[166 167 148 127 100 127 144 148 131 145 153] -> Pali
[166 166 148 127 138 128  77 101 131 140  93] -> Fevi
[ 68  79 159 118 139 120 144 147 121 152  90] -> Pak
rest: [166 167 148 127] => [100 127 144 148 131 145 153]
rest: [144 148] => [131 145 153]

[142 108 166 124 144 142 140 152 129 188 148 112 119 190 108 111 171 104
 121 104 152 100 128 137 161 135 137 117 112 111 114 124 103 114 160 135
 167 116 129 157 141 142 125 121 141 125  89 122 130 114 143 102 140 116
  93 112 105]  Mota
[131 127 132 127 130 130 129 131 127 134 131 125 127 133 123 126 135  85
 127 124 132 124 129 129 129 133 127 128 125 126 125 128 129 126 132 128
 132 129 127 136 129 130 126 129 130 127 123 127 129 124 131 122 130 126
 122 127 127]  lir
[131 127 132 127 130 130 129 131 127 134 131 125 126 133 123 126 135 124
 127 124 132 124 129 129 129 132 127 128 125 126 125 128 129 126 132 128
 132 129 127 136 129 130 126 129 130 127 123 127 129 124 131 122 130 126
 122 127 127]  Pali
rest: [103 114 160] => [135 167 116 129 157 141 142 125 121 141 125  89 122 130 114 143 102 140
 116  93 112 105]
rest: [129 129 133 127] => [128 125 126 125 128 129 126 132 128 132 129 127 136 129 130 126 129 130
 127 123 127 129 124 131 122 130 126 122 127 127]
rest: [134 131 125 126] => [133 123 126 135 124 127 124 132 124 129 129 129 132 127 128 125 126 125
 128 129 126 132 128 132 129 127 136 129 130 126 129 130 127 123 127 129
 124 131 122 130 126 122 127 127]

[166 150 137 121 126 134]  pimo
[ 98  87 123 128  87 119]  kuf
[ 98 150 138 121  87 146]  Rav
[133 150 138 129  87 155]  muk
[155 181 116 127  87 146]  Fevi
rest: [150 137 121] => [126 134]
rest: [ 98 150 138 121  87] => [146]
rest: [123 128] => [ 87 119]
rest: [137 121] => [126 134]
rest: [128  87] => [119]
rest: [121  87] => [146]
rest: [ 87 123 128  87] => [119]

[ 71 110 156 122 131 142 113]  Rav
[126 123 116 129 120 113 115]  risi
[ 71 109 156 122 144 134 134]  mepa
rest: [116 129] => [120 113 115]
rest: [109 156 122] => [144 134 134]

[139 138 132 138 141 132 117] : Mota
[133 124 122 116 148 129 128] : Rav
[118 131 125 153 107 130 108] : lir
[124 143 133 144 113 133  95] : pimo
[133 124 123 137 141 134 154] : risi
[133 124 123 116 148 129  95] : kuf
rest: [137 141] => [134 154]
rest: [124 122] => [116 148 129 128]
rest: [139 138 132 138 141] => [132 117]

[150 134 132 140 130 139 138 140 124 146 138 114 128 142 142 110 140 152
 121 112  93 132 147  99 105 124 124 129 136 148 141 127 144 140  93 132
 116 146 150 139 144 119 133 142 133  96 107 149 147 123 132 139 126 103
 139 138 136 101 128] -> pimo
[120 108 123 134 105 105  96 130 130 100 125 119 145  96  89 150  97 128
 106 147 138 140 125 142 130 119 140 131 101  82  93 111  74  87 145 139
 141  81 123 131  77 135 143  88  95 140 142 123  75 135 138 136 100 150
 102 134  89 144 142] -> muk
[150 129 134 147 112 125 124 142 124 100 125 119 145  95 123 116 123 153
 126 124 141 126 101  91  94 110 137 139 119 123 121 115 118 119  88 143
 117 120 149 146 119 114 144 124 115  86 100 148 119 121 137 147 106 104
 124 147 116  95 144] -> kuf
[103 134 130 115 126 123 129 101 133 114 117 144 129 120 128 139 122  95
 126 124 141 126 102 144 140 129 128 137 124 127 118 139 131 125 130 122
 133 125 102 115 132 126 129 135 136 136 133 105 127 123 111 114 132 133
 125 115 137 131 137] -> lir
rest: [126 124 141 126 102] => [144 140 129 128 137 124 127 118 139 131 125 130 122 133 125 102 115 132
 126 129 135 136 136 133 105 127 123 111 114 132 133 125 115 137 131 137]
rest: [115 118] => [119  88 143 117 120 149 146 119 114 144 124 115  86 100 148 119 121 137
 147 106 104 124 147 116  95 144]
rest: [100 125 119 145  96] => [ 89 150  97 128 106 147 138 140 125 142 130 119 140 131 101  82  93 111
  74  87 145 139 141  81 123 131  77 135 143  88  95 140 142 123  75 135
 138 136 100 150 102 134  89 144 142]

[ 84 102 190 141 143 111 150 135  99  97] : lir
[ 84 102 190 142 143 111 150  88 141 190] : loma
[ 84 102 190 141 142 126  93 135  98  92] : mepa
rest: [141 142 126  93 135] => [98 92]
rest: [126  93] => [135  98  92]
rest: [141 143] => [111 150 135  99  97]
rest: [135  98] => [92]
rest: [190 142 143 111] => [150  88 141 190]

[153 113 140 112 160 128 113 138 131 132 126 110 132 140 109 149 121 114
 128 116 149 171 100 167  98 124 110 131 143 135 131 124 167 179]  mepa
[130 151 122 111 171 157 126  98 118 130 171 143 127 137 113 119 104 123
 129 139 127 151 140 153 146 137 127 127 136 129 129 137 142 149]  Rav
[132 101 146 102 127 105 149 109 100  99 125 105 142 110 129 149 155 112
 130 173 149 143 150 157 122 134 134 110 140 133 170 144 139 131]  Mota
[107 133  95 130 152 154 166 119 129 120 135 124 133 145 144 109  96 123
 133 137 149 103 131  99 130 140 114 118 129 147 146 141 162 142]  Fevi
[ 77 138 120 122 157 134 151 147 111 139 134 144 122 144 120 159 121 108
 126 103 141  94 109 122 145 127 115 129 120 115 113 128 113 143]  muk
[122 114 143  96 128 153 137 111 108 119 125 125 103 148 102 116 128  98
  95 153  99 143 100 141 151 153 110 111 138 128 122 105  78 137]  kuf
[ 77 138 120 122 157 134 151 147 111 139 134 144 122 144 120 159 121 108
 126 103 141  94 117 127 145 127 115 129 108  89 101 150 152 134]  pimo
[151 146 108 107 163 138 126 108  96 133 144 101 111 172 140 134  76 133
 130 152 116 148 110 122 149 115 116 145 158 133 143 133 114 153]  Pali
[115 127 121 119 128 154 127 103 108 142 153 122 123 150 150  84  86 120
 135 119 158 125 152 135 164 117 111 141 124 164 132 146 150 150]  loma
[154 116 112  99 108 164 118 137 158 118  94 109 137 142 119 108  94 126
 121 133  98 143 146 159 155 146 120 111 108  89 101 150 152 182]  risi
[104 102 116 115 128 149 163 114 120 117 120 155 132 138 139 142 139 102
 126 116 140  95 139 120 125 117 120 128  97  98  99 124 122 147]  lir
[150 111 130 116 121 120 124 143 138 132 148 121 128 136 136 128 121 121
 142 135 138 139  99 138 141 141 116 103 140 143 145 127 171 152]  Pak
rest: [125 117] => [120 128  97  98  99 124 122 147]
rest: [ 98 143] => [146 159 155 146 120 111 108  89 101 150 152 182]
rest: [110 122] => [149 115 116 145 158 133 143 133 114 153]

[159 180 169 142] = kuf
[180 157 149 110] = Rav
[ 79 141 194 126] = mepa
[182 156 176 138] = risi
[126 135 174  76] = Mota
[ 87 170 141 145] = Fevi
[123 161  87  88] = muk
[180 157 176 117] = pimo
rest: [157 176] => [117]
rest: [141 194] => [126]

[173 128 146 118 125 161 140 148 146] = muk
[149 133 118 119 144 154  88 147 149] = Mota
[151 104 111 151  93 115 140 147 148] = mepa
[149 133 111 151  92 115 140 147 149] = risi
rest: [111 151  93 115 140] => [147 148]
rest: [133 111 151  92] => [115 140 147 149]
rest: [133 111] => [151  92 115 140 147 149]
rest: [151  93 115 140 147] => [148]

[138  90 133 141 132 163 107]  Rav
[116 114 130 129 120 141 127]  lir
[ 96  82 114 133 127 131  94]  loma
[122 115 125  89 106 110 112]  Pali
[115 171  83 123  89 131 166]  risi
[ 95  82 114 113 104 127  72]  mepa
[ 84 126 132 113 104 126 116]  muk
[121 120 100 162 115 123 120]  kuf
rest: [121 120 100 162] => [115 123 120]
rest: [126 132 113 104 126] => [116]
rest: [126 132 113 104] => [126 116]
rest: [ 96  82 114] => [133 127 131  94]

[108 144 132 139] : muk
[145 143 132 164] : pimo
[108 178  72 139] : Pali
[145 143 132  86] : Rav
[155 177 119 106] : loma
[108 142 132 158] : kuf
[131 175 180  68] : Fevi
[154  89 157 139] : Mota
rest: [154  89 157] => [139]
q: [131 175 180  68] => Fevi
rest: [175 180] => [68]
rest: [155 177 119] => [106]

[140 133 111 175 153 117 117 132  96 135 114 138 115 134 114  89 129 137
 123 112 118 180 124 161 153 161 130 136 130 137] = kuf
[104 150 112 117 118 148 144 150 127 138 140  96 124 135 175 115 116 128
 117  91 112 135 112 137 133 144 127 109 123 148] = risi
[158 130 107 160 148 122 119 124 104 125 120 140  99 135 115  86 133 131
 110 113 122 180 132 152 155 157 128 143 123 108] = muk
[139 127 104 162 155 123 120 125 117 115 109 142 100 147 112 102 119 143
 121 107 118 182 138 146 155 152 127 115 119 121] = loma
[100 156 119 116 112 146 134 152 136 134 131  88 136 132 173 102 124 121
 121  83 106 143 135 141 132 145 135 116 121 148] = Rav
[113 114 153  84  97 129 145 123 147 138 140 105 141 119 151 174 125 117
 142 146 134  88 118 119  95 110 138 132 138 143] = Pali
[161  99 123 119 142 113 115 131 125 121 123 157 116 124  70 145 133 136
 142 172 161 124 121 112 125 101 127 138 153 123] = mepa
[161 102 136 132 142 113 114 109 122 117 132 153 129 126  77 158 130 137
 123 111 152 122 131 107 136 108 127 143 131 109] = Mota
[113 132 149  86  97 143 148 129 146 135 143 108 146 118 141 164 128 117
 142 148 137  83 122 109 116  92 133 134 139 141] = Fevi
[108 121 147  87 108 129 150 125 146 141 149 117 140 126 145 148 138 116
 135 146 129  77 125 111 102  96 131 138 131 137] = lir
rest: [127 104 162 155] => [123 120 125 117 115 109 142 100 147 112 102 119 143 121 107 118 182 138
 146 155 152 127 115 119 121]
rest: [133 136 142] => [172 161 124 121 112 125 101 127 138 153 123]
rest: [123 112] => [118 180 124 161 153 161 130 136 130 137]

[152 110 153 181  87 142  81 142 149 114 130 138 125 131 143 140 119 127
 146 147 114 142 155 129 164 108 101  89 166 148 115 169 146  99  80 134
 136 152 140 180 142 113 120 119 120 121 141 156 104 169 144 132 134] -> kuf
[149  85 163 162  89 139  84 131 148 113 142 141 121 135 139 130 115 117
 140 142  97 146 157 138 162 117 115  96 144 139 118 158 148 110  83 161
 128 136 109 171 138 112 116 137 113 123 135 149 109 164 155 123 134] -> muk
[139 106 151 172  83 142  82 140 149  98 133 145 111 131 134 132 127 133
 148 135  80 133 156 130 163 100 110  80 171 152 116 164 132  90  68 141
 145 130 139 142 151 118 117 117 140 146 134 137 118 152 126 132 122] -> mepa
[126 136 124 151 126 128 115 143 137 108 120 127 136 122 136 134 117 145
 126 139 105 122 130 134 161 128 112 110 145 146 109 161 127 113 103 125
 152 130 139 142 151 119 117 117 140 146 134 137 118 152 126 132 111] -> Mota
[142 114 140 170  82 139  98 146 152  89 145 117 118 138 137 132 119 148
 139 155  78 123 154 145 169 119 110  86 169 152 102 157 144 110  79 160
 128 129 107 160 144 116 103 114 152 129 144 144 111 176 129 124 115] -> loma
[139 106 151 172  83 142  82 140 149  98 133 145 111 131 123 136 132 133
 148 135  80 133 156 130 163 100 110  80 171 152 116 164 132  90  68 141
 145 137 122 173 126 118 104 112 130 125 133 150 116 176 136 124 141] -> Rav
[144 124 132 171  88 145  96 148 140  99 135 131 129 142 123 136 133 147
 154 151  80 127 153 134 168 101 109  77 172 139 109 143 138  99  75 152
 133 134 102 171 124 120 108 105 133 120 131 145 122 181 117 137 134] -> Fevi
[148 101 165 175  85 128  94 130 146 111 124 140 129 132 144 136 113 123
 115 138  96 135 143 146 161 119 121  97 172 125 119 149 144 100  81 143
 131 146 120 179 133 115 112 137 120 127 136 173  94 164 146 141 130] -> risi
rest: [157 138 162 117 115] => [ 96 144 139 118 158 148 110  83 161 128 136 109 171 138 112 116 137 113
 123 135 149 109 164 155 123 134]
rest: [123 136 133] => [147 154 151  80 127 153 134 168 101 109  77 172 139 109 143 138  99  75
 152 133 134 102 171 124 120 108 105 133 120 131 145 122 181 117 137 134]
rest: [139 142 151 119] => [117 117 140 146 134 137 118 152 126 132 111]

[152  83  98  94 140 116 102 130 143 105 112  95 102 113]  pimo
[151  83  98  93 112  91 150  59  85 125 167 126 159 125]  Pali
[136  72  83  91  81  92 150  59  85  89 154  85 171  82]  Rav
[101 173 167 122 126 151  97  98 134 123  90 120  97 107]  loma
rest: [ 85  89 154] => [ 85 171  82]
rest: [151  83] => [ 98  93 112  91 150  59  85 125 167 126 159 125]
rest: [83 98 94] => [140 116 102 130 143 105 112  95 102 113]
rest: [ 92 150  59  85] => [ 89 154  85 171  82]

[137 130 151 131 137 109 142 119  99 137 118 147 133 112 140 110 124 109
 136 137 101 125  92 138 115 144 101 112 143 149 129 126 126 102 141] = Pak
[137 130 151 131 137 109 143 119  99 137 118 147 133 111 140 110 124 109
 136 136 102 125  92 138 115 144 101 112 143 149 129 137 105  83 139] = Mota
[137 130 151 131 137 109 143 119  99 137 118 147 133 111 140 110 124 109
 136 137 102 125  92 118 115 108 120 113  98 101 117 127 113 106 101] = loma
rest: [137 101 125] => [ 92 138 115 144 101 112 143 149 129 126 126 102 141]
rest: [124 109 136 136] => [102 125  92 138 115 144 101 112 143 149 129 137 105  83 139]
q: [137 130 151 131 137 109 143 119  99 137 118 147 133 111 140 110 124 109
 136 137 102 125  92 118 115 108 120 113  98 101 117 127 113 106 101] => loma
q: [137 130 151 131 137 109 143 119  99 137 118 147 133 111 140 110 124 109
 136 136 102 125  92 138 115 144 101 112 143 149 129 137 105  83 139] => Mota

[129 163 142 194 152 140] : mepa
[104 113  86 186 101 122] : Rav
[171 179 112 157 193 166] : Fevi
[142  92  96 141 192 143] : loma
[129 163 142 194 152 143] : risi
[171 179 111 157 153 140] : lir
rest: [113  86] => [186 101 122]
rest: [142  92] => [ 96 141 192 143]
rest: [171 179 111 157] => [153 140]
rest: [171 179 111 157 153] => [140]

[128 138 133 121] : mepa
[128 164 136 121] : Pali
[137 139 132 144] : Rav
[136 164 137 144] : loma
[128 138 132 137] : Fevi
[140 186 131 136] : kuf
rest: [136 164 137] => [144]
rest: [139 132] => [144]
rest: [138 132] => [137]
rest: [137 139 132] => [144]
rest: [164 137] => [144]
rest: [138 133] => [121]

[143 159 116 155 111] : kuf
[143 159 106 127 103] : loma
[ 97 123 104 109 101] : Fevi
[143 159 116  72 111] : Mota
[143 159 106 126 103] : mepa
[143 159 106 125 103] : Pali
rest: [159 116 155] => [111]
rest: [104 109] => [101]
rest: [143 159 116  72] => [111]
q: [143 159 116  72 111] => Mota
rest: [ 97 123 104] => [109 101]
rest: [ 97 123 104 109] => [101]

[158 128 153 130 120 130 127 147 126]  lir
[110  93 118 136  63  99 108 133 106]  Pali
[143 115 113 165 132 110 136 134 106]  risi
[158 128 153 130 121 110 137 119 159]  mepa
rest: [136  63] => [ 99 108 133 106]
rest: [130 121 110] => [137 119 159]
rest: [127 147] => [126]
rest: [132 110 136] => [134 106]
rest: [ 99 108 133] => [106]
rest: [130 120] => [130 127 147 126]

[125 124 145 135 122] : Mota
[123 129 119 124 112] : loma
[132 124 146 124 157] : mepa
[132 131 135 117  86] : Fevi
[127 129 119 123 112] : kuf
rest: [135 117] => [86]
rest: [132 131 135] => [117  86]
rest: [127 129 119 123] => [112]
rest: [129 119 124] => [112]
rest: [132 131 135 117] => [86]
rest: [124 145] => [135 122]

[136 153 132 146 127 142 122]  loma
[136 153 132 145 115 100 175]  Pak
[159 107 130 135 142 157 159]  kuf
[110 180 114 121 138  82 123]  Fevi
[133  83 138 108 130 144 102]  Pali
rest: [136 153 132 146] => [127 142 122]
rest: [153 132 145] => [115 100 175]

[130 103 146 124 106] : lir
[153  96 156 143  88] : muk
[154  96 181 168  98] : Pali
rest: [153  96] => [156 143  88]
rest: [153  96 156] => [143  88]
rest: [154  96] => [181 168  98]
rest: [181 168] => [98]

[124 130 129  83] -> Mota
[133 102 116 123] -> lir
[126 126 144 113] -> muk
[101 138 134 124] -> Pali
[102 139 134 138] -> kuf
[174 119 122 133] -> Fevi
[120 131 180 109] -> risi
[120 131 180 133] -> mepa
[102 138 134 124] -> pimo
[124 130 129  82] -> Pak
[157 154 128  82] -> Rav
rest: [126 144] => [113]
rest: [133 102] => [116 123]
rest: [101 138 134] => [124]
rest: [174 119] => [122 133]
q: [120 131 180 133] => mepa
rest: [102 138 134] => [124]

[148 104 135 159] = Fevi
[105 163 102  99] = pimo
[105 164 178 144] = Rav
[148 105 134 151] = risi
[148 105 135 151] = lir
rest: [105 163 102] => [99]
rest: [164 178] => [144]
rest: [105 163] => [102  99]
rest: [148 105 135] => [151]
rest: [148 104] => [135 159]

[ 88  89 137 149  88 131 127] : risi
[114 103 132 129 135 152 150] : muk
[111 150 120 125 104 138 140] : Fevi
[168 137 117  98 158  87 165] : loma
[142 150 119 139 137 155 134] : Rav
[ 95 126 141 133  85 102 131] : kuf
[ 96  98 110 122  71 122 113] : mepa
[126 167 135 125 105 118 133] : lir
[122 143 111 122 144 103 120] : Pak
[141 129 110  97 136 133 143] : Mota
[135 137 132 146 127 173 107] : Pali
[146 125 111 121 144 103 160] : pimo
rest: [111 122 144 103] => [120]
rest: [120 125 104] => [138 140]
rest: [150 119] => [139 137 155 134]
rest: [111 122] => [144 103 120]

[137 108 156 125 140  97 156 158 102 119 138 106 138 126  77 134 144 121
 105 137 132 152  97  81 137 145 146 120  88  91 126 138  83 154 147 118]  Pak
[137 108 136 125 140  97 156 127 102 119 137  92 141 107 129 134 144 120
 105 137 138 152 121 155 160 113 146 163  88  91 123 131  83 159  97 118]  Pali
[114 136 118 125 122  97 117 158 102 119 128 163 141 164 161 134 144 156
 105 137 137 152 157 155 128 113 129 163  88  91 123 131 107 159 103 118]  lir
[133  91 136 125 140  97 156 158 102 119 128 159 141 123 165 134 145 120
 105 137 138 166 121 155 137 113 146 161 102  96 109 131  95 159  97  62]  Rav
[114 111 136 125 140  97 154 158 102 119 128 166 141 141 161 134 139 123
 105 137  74 152 180 130 137 113 146 163  88  91 123 131  83 159 132  98]  pimo
[133  91 136 125 140  97 156 158 102 119 128 159 142 123 165 134 145 120
 105 137 138 166 121 155 137 113 146 161 102  96 123 131  95 159  97  62]  Fevi
[137 108 136 125 146  97 156 139 102 119 128 111 141 110 151 134 144 120
 105 137 138 152 121 156 153 113 146 163  88  91 123 131  83 159  97 118]  muk
rest: [137 138 152 121 155] => [160 113 146 163  88  91 123 131  83 159  97 118]
rest: [ 96 109 131] => [ 95 159  97  62]

[113 134 157  69 116 116 132 129 126 138 130 137 135 120 117 132 136 157
 131  96 121 142 133 143 127 128 129 127 123 139 114 141 138 123 132 105]  risi
[127 134 156  69 128 149 122 129 120 152 133 137 132 111 123 110 128 134
 118 119 128 130 138 125 128 130 129 124 138 134 130 117 138 130 138 105]  Mota
[132 134 123  69 128 131 135 129 119 134 131 132 140 120 137 109 136 134
 132 125 124 130 132 143 127 128 129 130 138 136 128 129 143 130 112 126]  loma
[127 134 156  69 128 149 122 129 120 152 133 137 142 111 123 110 128 134
 118 119 128 138 138 125 128 130 129 124 138 134 130 116 138 130 138 105]  Rav
[134 134 120  69 134 130 128 133 123 135 133 135 137 120 132 141 136 156
 131  96 121 125 138 124 127 135 129 127 142 117 138 133 137 120 132 125]  mepa
rest: [127 142] => [117 138 133 137 120 132 125]
rest: [124 138 134 130 117] => [138 130 138 105]
rest: [130 138 125 128 130] => [129 124 138 134 130 117 138 130 138 105]
rest: [157 131  96 121] => [142 133 143 127 128 129 127 123 139 114 141 138 123 132 105]
rest: [133 143 127 128] => [129 127 123 139 114 141 138 123 132 105]

[161  95 117 169 152 180  91 190 116 156] : muk
[156 113  79 128 127 129 155 148 128 126] : risi
[169 135  73  93 136 132 167 136 113 102] : Pak
[119 122 104 109 126 128 155 117 155  98] : Mota
[ 92 142 119 111  96 142  78 143  79 174] : loma
[125 158 119 130 131 125 133 124 122 129] : Fevi
[147  93  95 147 167 185 130 155 117 101] : Pali
[138 110 119  92 132 132 148 117 133  93] : mepa
[ 76 172 120 130 131  67 172  59 125 115] : kuf
[100 141 109 120 128 120 154  91 106 104] : lir
rest: [119 130 131] => [125 133 124 122 129]
rest: [158 119 130] => [131 125 133 124 122 129]

